In the rows, 128 means zero.
Named moves, each a turn or a mirror, and the order they were made in; the first pair answered:
P:
[128 166 151 157 118 124 146 162] |-> [138 140  84 151 166 136 125 116]
[133 117 125 160 138 148 138 117] |-> [128 125 145 164 124 144 141 127]
[128  78 116 159 140 143 151  77] |-> [118 101 180 165 101 133 166 119]
U:
[151 151  86 109 146 124 133 167] |-> [153 157  96 119 139 125 139 176]
[111 139 114 134 140 105 127 138] |-> [114 142 119 136 139 106 131 142]
[144 123 107 134 120 131  95 121] |-> [145 134 126 148 106 132 104 137]
H:
[156 140  46  83 128 112  69 151] |-> [101 137 117  48 112  78  96 180]
[114 129 124  95 117 114 102 123] |-> [113 152 147 122 119 104 136 144]
[119 133 110 102 158 111 149 111] |-> [118 137 116 107 157 108 152 115]
Then:
Between the rows of a pair lie 2 to 3 moves.
[129  91 107  68 135 140  83 119] |-> [108  97 104  72 175 122 126 111] -> H P
[134 120 157 118 100 108 118 141] |-> [161 122  99 143 143 121 122 116] -> H P
[149 135 123 170 151 128 166 122] |-> [130  94  98 116 153 128 119  92] -> U H
[125 152 158 165 119 116 166 150] |-> [113  97  92 109 152 123 120  90] -> P H
[106  98 137  79 122 124 115 118] |-> [109 130 136 119 162 112 174 125] -> H U H
[129 179 147 152 155 131 147 155] |-> [135 136  89 114 167 147  96 109] -> P U H
[113  71 148 108 109 152 101  83] |-> [140 129 164 193 126 153 166 118] -> H H
[111 140 155 165 121 118 162 153] |-> [ 94 119 121 140 163 108 167 123] -> U H H
[145 140  97 153 144 119 124 130] |-> [135 117  97 122 130 117  94 123] -> U H
[111  91 164 114 130 127 141  97] |-> [124 112 183 142 122 132 155 114] -> U P U
[149 148 135 179 152 143 175 126] |-> [141 142 182 149  83 145 135 153] -> H P
[101 124 165  85  90  92 129 130] |-> [110 138 178 105  84  96 140 140] -> U P U
[142 166 160 167 135 130 158 138] |-> [102 114 124  90 164 114 129  91] -> U H
[140 137 100 152 138 138 120 121] |-> [101 115 115 108 141 117 122 111] -> H H P
[104 111 105  87 163  97 149 121] |-> [127 118  87 113 177 111 156 115] -> U P
[105 137 133  90 125  91 108 138] |-> [138 155  88 138 159 107 129 128] -> U H P
[166 141 126 137  99 146 108 147] |-> [124 114 140  82 106 125 102 136] -> U H
[135 158 164 155  70 151 112 166] |-> [148 123  78 130 110 170  74 109] -> H U
[151 157 126 173 111 143 123 132] |-> [134 155 154 154  91 133 121 147] -> U P
[159 168 124 191 124 150 143 140] |-> [ 94 107 154  79  95 128  89 123] -> H H
[ 91 106 159  90 128 119 125 114] |-> [101 125 184 117 115 120 137 137] -> P U
[100 103 198 104  78 120 125 145] |-> [114  91  93 125 189 123 157  85] -> U H P
[105 159  88  67 140  91 114 167] |-> [101 164  85  72 152  87 130 167] -> U P H
[167 144  98 123 122 119 104 141] |-> [134 129 112  86 134  96 114 137] -> H H U
[103 113  86  42 147  86 140 119] |-> [110 164 132 103 147  78 207 162] -> H P U
[130 142 115 140 156 114 145 113] |-> [148 145 106 151 144 126 126 112] -> P H
[121 132 148 121 159  97 161 109] |-> [128 144 178 127 117 105 148 131] -> H H P
[157 138 121 152 118 152 113 129] |-> [127 105 111 106 136 138 105 101] -> H H P
[ 96  96 140  94 125 136 116 101] |-> [113  97 110 111 144 148 116  89] -> U P
[160 134  35 111 178 124  80 117] |-> [186 190 112 171 103 132  92 190] -> P H
[119  97 125 107 129 126 121 113] |-> [124 122 139 139 149 117 161 131] -> H U H
[143  97 117 119 106 153  79 105] |-> [117  84 112  97 133 136  99  92] -> H P
[162 153 134 136 123 141 135 174] |-> [149 117 102  94 130 146  97 138] -> P U H
[131 117  98 118 140 112 122 113] |-> [122 111 106 108 131 113 114 112] -> U P H
[104 100 143 110 139 130 130 108] |-> [116 101 124 123 149 137 131 100] -> U P
[135 117  89 126 146 105 116 114] |-> [119 115 106 103 134  96 115 122] -> P U
[ 99 100 126  64 109 114  94 118] |-> [152 142  65 153 172 133 143 114] -> H H U
[113 178 107 161 147 108 158 137] |-> [113 179 144 154  95 111 128 160] -> H P
[146 118  79 146 113 153  86 140] |-> [132 108  83 121 111 144  78 135] -> P U
[118 155  96 148 186 142 193  70] |-> [168 179 100 192 140 171 164  94] -> P H U
[115 137 148 144 144 113 164 133] |-> [124 108 104 115 144 132 113  99] -> H H
[155 119 121 163 148 155 145 156] |-> [114  82 134  92 136 138 117 140] -> H H P
[ 94  71 107 114 163 178 152  34] |-> [165 122 126 206 113 217 149  81] -> U H
[142 140 112 137 130 129 101 126] |-> [129 152 145 137 114 122 116 144] -> H U H
[152  87  68 100 130 166  69  79] |-> [166 161 179 169  64 157 120 172] -> P H
[ 93 135 165 155 124 138 196 126] |-> [ 91 131 156 149 138 135 202 116] -> U H U
[135 133 144 212 127 130 190  98] |-> [ 83  76 176 106  74 116 119  88] -> H H P
[145 133 100 134 144 124 130 128] |-> [133 123  98 114 142 119 124 125] -> P U
[130 155  70 164 183 114 118 140] |-> [156 165  86 175 137 130  89 160] -> P H U
[119 162  73 126 168  95 128 129] |-> [106 135  92  83 129  99  81 127] -> U H H
[104 141 146 110 117 112 127 172] |-> [139 146  86 147 152 129 130 150] -> H P
[113 123  92  86 142 106  90 128] |-> [ 96 121 116  78 141  94 105 135] -> U P H
[117 160 134 142 137 104 155 181] |-> [132 152 142 137  97 124 111 185] -> H H U
[ 93 102 151  73  92 109 109 145] |-> [ 97  90  88  84 159 110 130 107] -> H P H
[108 139 104  78 158 119  92 120] |-> [101 140 118  71 144 116  92 132] -> P U P
[114 145 179 123 114 131 138 133] |-> [100 127 159  99 138 124 138 112] -> P H P
[148 152 168 159  95 119 123 147] |-> [169 149 134 179 118 131 125 129] -> P U
[133 109 123 150 145 115 172 108] |-> [117 100 140 129 136 105 170 110] -> H H H
[148 127  51 111 145 142  85 134] |-> [121 115  74  72 131 127  73 137] -> P U
[129 148 107  87  98 100  68 139] |-> [147 152  63 115 138 110  84 117] -> U H P
[164 101  78 150 154 169 107  92] |-> [105  89 109 109 187 130 155  85] -> H H P
[102  86 122 104 130 120 110  92] |-> [ 89  88 143 107 134 110 133 100] -> U P H
[130 104  91 123 157 143 114  97] |-> [ 93 102 151  91 131 115 131 122] -> H P
[154 126 113 156 140 165 125  97] |-> [102 122 180 114 120 131 144 114] -> H H
[158 136  94 173 141 165 123 100] |-> [125 124 168 122  72 148  96 129] -> U H P
[106 135  66  95 192 109 140 116] |-> [131 158  67 141 194 123 155 126] -> U P
[141 140 117 191 147 158 177 131] |-> [ 90 116 187 118  87 129 145 150] -> U H P
[164 113  73 148 132 167  82  99] |-> [ 77  89 121  74 161 112 128  96] -> H H U
[135 111 170 129  78 148  94 117] |-> [153  97 102 141 134 159 102  76] -> H P
[131  87 102 121 126 158 106  99] |-> [125 110 106 145 165 143 158 102] -> H H P
[123 141 151 169 100 136 133 169] |-> [122 112 134 136  84 148  85 151] -> H H U
[163 142 153 145  99 122 117 126] |-> [153 126 150 122  93 118 100 119] -> H H
[129 168 121 132 142 122 122 170] |-> [133 161 118 127 127 129 105 169] -> H P
[139 139 144 168 144 132 160 111] |-> [154 112 127 143 115 155  99  97] -> H U H
[121 156 105 122 137 126 148 143] |-> [109 151 115 106 129 119 144 142] -> H H H
[136 158 148 142 122 123 158 148] |-> [120 149 159 113 115 113 151 149] -> U P
[128 120 100 114 125 138  98 117] |-> [119 117 118 101 113 130  97 125] -> P U
[ 98 120 153 118 144 121 150 135] |-> [107 123 128 131 164 128 158 122] -> P H
[123 103 103 116 167 154 108 116] |-> [146 136 132 168 149 164 134 148] -> U P U
[110 141 141 103 129  95 143 152] |-> [150 137  81 127 141 125 112 131] -> H H
[178 166 133 156  81 134 104 185] |-> [148 153 156 114  67 115  95 190] -> U P
[165 145 106 169 136 133 154 123] |-> [108 104 144  82 106 108 129 117] -> H H
[121  90 196 122 109 167 127 120] |-> [138 104 193 147 111 178 139 126] -> P U
[103 134 124 121 135 106 134 160] |-> [130 140  98 147 141 122 127 151] -> P U H
[128 155 160 121 103 110 136 157] |-> [124 127 141  88  99 117 100 140] -> H H H
[138 170 106 153 133 116 135 157] |-> [107 133  90  97 140 110 106 126] -> U H
[115 130 110 111 133  90 138 166] |-> [127 143 118 129 116  97 131 175] -> H H P
[112  90 126 149 136 156 141  88] |-> [102 100 162 151 119 146 153 109] -> H U
